One turning vector, and how many ticks it has turned:
The counts run from 0 to 640.
[151 141 137 132 121  90 178 139 129 141 143 103  52 113  81 128 170 140
 155 115  96 136 107 154 118 131 166 134 130 150 100  94 156 143 142 151
 152 141 113 191  97 137 122 147 112 122 139 154 113 160 117 133 167 125
  79  92 143 103 104  95  94 119] -> 584
[169 134 136 115 155 115 171 139 133 128 165 119  87  80  82 109 128 134
 124 115 122 147  90 134 132 110 154 116 133 151 129  66 147 157 160 130
 130 131 162 167  89 121  96 118 118 120 185 141 143 128 134 155 123 113
 101 100 141 113  92 104  50 153] -> 138
[194 144 110 123 145  89 176 155 159 151 158 109  80  85  87 149 157 135
 155 107 100 150 113 133  98 110 149 134 143 144 119  88 149 154 135 114
 137 133 132 170  80 100  98 123 105 145 144 156 124 155 124 133 140 139
 110 107 146 120 128 104  81 111] -> 48
[160 141 134 132 142  74 152 155 126 141 148 106  70 120  76 120 143 136
 119 124 112 116 110 132 125  86 134 109 118 152 145  72 124 163 164 135
 168 134 119 194  95 133 115 151 106 126 145 128 144 132 114 137 149 154
 114 107 148  94  85  93  77 108] -> 479
[135 165 128 135 147  88 176 155 134 123 163 123  78 104  93 144 151 150
 152 125  97 133  97 131 115 102 190 119 147 144 108  75 153 160 139 147
 138 137 125 202  94 118 134 132 105 115 134 157 147 160 126 136 145 121
  98 117 145 111  86  87  83 121] -> 421
[194 142  96 131 133 106 163 160 154 154 158 107  84 125  72 101 167 154
 134 110  71 135 118 118 124  73 143 107 157 166 107  83 121 153 121 112
 142 115 139 161 124 138 133 156 111 147 108 140 117 175 152 125 159 108
 112 122 137 127 103  98  99 111] -> 95
[222 128 113 113 143 105 173 126 153 132 176 105  92  61  80 121 160 140
 140  89 107 144 108 133 105 118 134 129 150 132 105  92 120 138 124 126
 123 113 162 155 113 127 107 131 119 146 151 125 125 143 138 135 143  86
 103 101 124 132 106 130  71 117] -> 70
[167 131 138 129 132  95 146 149 121 145 144 104  86 133  80  83 143 148
 110 125 101 128 104 128 136  87 147  99 126 159 121  67 105 151 143 145
 170 105 133 187 140 157 146 158 127 113 144 111 145 149 139 141 153  88
  97 102 158  85  90  98  83 127] -> 261
[169 168 122 115 144 110 152 141 155 120 170 113  90  76  87 126 146 138
 136 113 109 125 116 115 120 114 125 104 163 132 118  73 128 183 159 143
 144 129 137 182 109 108 138 121  93 148 126 130 134 149 117 139 139 121
  96 135 144 128  73  98  68 100] -> 512
[147 147 136 113 124 110 153 137 126 144 156 111  72 103  73  81 151 146
 109 142 119 117 114 112 140 117 126 105 113 142 118  67 128 158 163 150
 177 113 116 163 133 142 142 147 109 117 151  98 146 133 144 143 156 102
  72 106 150 100  91  93  62 122] -> 400
[206 108 112 131 139 100 156 132 139 165 150  97  74 113  75  85 141 123
 130 112  94 139 127 131 133  97 125 119 147 157 121  81 133 148 146 121
 165 116 125 150 109 135 121 143 130 137 136 115 116 166 134 140 161  99
 100  82 171 113 104 116  78  95] -> 264
[169 111 113 140 127  93 175 128 125 140 142  97  50 125  71 107 147 140
 145 117  83 136 126 149 122 115 146 140 134 154 114  94 158 153 148 152
 150 137 116 155  90 136 105 150 116 134 147 142 117 165 129 138 168 132
  84  71 148 123  92 113  83  96] -> 528
[140 158 142 123 131 117 164 139 137 120 157 112  87  98  95 107 155 150
 125 130 107 131 101 116 133 121 166 106 148 137 101  65 129 149 130 161
 153 120 141 186 131 137 159 129 116 107 146 120 147 153 137 145 143  70
  71 116 150 104  77  92  71 127] -> 515
[173 150 127 117 134  93 182 157 132 130 158 110  89 114  84 127 180 158
 137 102  81 136  93 138 117  94 171 114 127 165 109  84 115 131 111 130
 130 116 138 187 124 148 129 158 117 116 152 157 131 155 142 131 153 103
 110 118 109 114 107  85 104 143] -> 639
[182 141 116 113 139  74 172 153 133 152 162 113  71 101  85 130 192 159
 126 123 106 127 108 135 113 102 124 119  94 163 124  98 110 140 133 115
 159 115 118 182 117 145 114 171 110 141 141 122 133 130 143 125 165 135
  99 119 116 102 125  93  90 126] -> 385
[158 149 109 121 129 126 165 168 156 172 149 117  75 117  75  89 150 129
 129 140  97 144 122 117 152  84 145  99 146 161 135  67 150 146 159 108
 157 141 122 160 105 102 128 126 106 143 128 141 133 156 146 158 150 124
 101 123 162 118 112  80  71 122] -> 313
[174 151 131 117 139  94 155 171 140 148 157 110  90 120  82  99 161 154
 127 127 102 133  95 118 133  82 137  85 134 167 123  71  91 152 122 109
 159 106 134 188 139 148 149 159 112 120 132 116 147 143 141 130 148 100
 115 135 146  95 110  88  89 131] -> 431
[194 118 128 127 143  90 163 122 114 123 169  97  89 101  80 100 153 155
 123 102 111 140 103 137 123 116 137 124 124 145 106  91 105 138 127 158
 147 100 160 163 136 166 117 162 115 105 165 109 135 150 141 124 154  77
  92  86 130 111  84 119  76 128] -> 239
[159 165 137 115 133  97 181 139 136 125 173 116  76  78  94 146 184 159
 148 117 103 140  95 144 114 147 158 121 115 142  98  88 132 132 128 154
 135 130 132 190 114 131 125 146 106 131 144 151 129 137 137 137 150 106
  78 120 109 112 100  84  89 136] -> 74
[214 129 103 120 138 103 172 137 164 153 170 113  78  64  90 136 166 130
 149 114 100 150 118 130 109 131 137 131 150 139  96 100 149 139 125 114
 142 114 135 153  93 108 104 131 119 148 145 132 118 156 138 141 153 110
  88  92 148 129 135 127  78 104] -> 497
[166 125 111 138 159  78 137 149 133 145 153  98  96 139  85  96 127 149
 126 141 106 130 121  93 129  75 147 121 152 146 115  81 130 157 133 145
 162 107 132 164 113 123 131 135 122 106 140 100 161 169 147 131 154 101
 120  89 180 118  87 110  68  81] -> 597
[206 149 125 109 137 103 174 132 143 137 175 105  76  50  86 133 180 137
 132 104 120 135 106 145 115 140 117 121 127 147 116  87 113 138 136 117
 142 116 147 177 118 134 114 142 105 149 140 129 115 126 127 137 148 109
  89 117 117 110 120 103  82 136] -> 14
[179 149 120 119 130  99 191 161 147 166 156 120  72  91  80 135 176 137
 138 135 102 147 116 140 128 121 146 122 116 164 127  81 155 124 147 100
 144 141 120 166  85 110 100 131 118 141 151 150 128 139 137 146 147 138
  98  99 139 103 144  86  82 128] -> 105
[180 131 120 118 117 143 177 137 139 165 149 102  65 101  66  81 178 132
 128 117  98 144 127 141 148 119 131 107 139 161 110  79 143 128 144 119
 153 121 131 146 119 135 125 137 118 148 139 139 106 153 143 152 159  90
  76  97 144 108 114  97  75 136] -> 577
[193 120 114 114 142 126 155 117 152 148 162 102  81  82  78  85 135 125
 130 115 112 142 132 124 128 125 108 120 164 135 115  72 135 159 158 141
 153 120 145 139 106 125 120 121 114 147 147 106 122 149 124 145 148  88
  83  97 160 117  84 122  48 111] -> 403
[148 144 109 123 130 114 171 142 147 146 155 121  74  97  70  92 132 138
 132 147 115 136 132 104 138 120 138 120 143 143 122  80 179 156 163 146
 158 152 122 139  98 107 110 126 108 133 152 127 137 155 144 154 144 115
  73  92 160 130  96  96  53 111] -> 622
[171 166 123 113 139  94 172 153 150 156 167 126  76  78  82 134 167 142
 128 139 122 131 107 124 119 112 134 113 108 155 134  81 135 146 153 109
 162 138 118 182  89 107 107 129 105 136 154 129 143 117 131 143 141 146
  95 115 138  94 134  90  63 132] -> 222
[151 139 149 128 141  95 163 139 112 125 159 112  77  98  89 125 127 133
 125 113 126 135  93 136 123 115 167 123 130 144 124  62 142 158 160 155
 142 136 142 195  88 134 114 128 108 113 179 144 146 140 116 149 141 117
  95  97 151  98  89  91  67 137] -> 308
[178 123 118 123 139  69 164 128 138 137 168 103  65  99  85 138 152 145
 150 127 116 129 113 135  91 129 136 142 122 130 115  91 157 157 143 159
 161 132 109 172  91 123 107 144 106 133 152 117 133 144 118 125 161 137
  88  80 152 115 107 114  75  85] -> 388
[194 144 128 116 140 119 154 149 150 167 152 100  92  80  81 106 153 111
 119 132 118 134 110 124 142 100 123  86 147 159 128  62 121 149 161  96
 161 119 135 172 106 115 129 120 116 151 145 119 127 132 128 156 130 112
 103 116 168  87 113  95  67 128] -> 486
[197 110 130 134 155  71 163 134 137 135 167 101  89  95  90 140 139 142
 141 108 113 147 100 135 102 113 166 147 137 138 108  96 143 141 128 147
 140 110 143 169  90 127  93 136 127 111 178 123 137 152 132 135 144 103
 103  67 159 117 104 127  75 108] -> 217
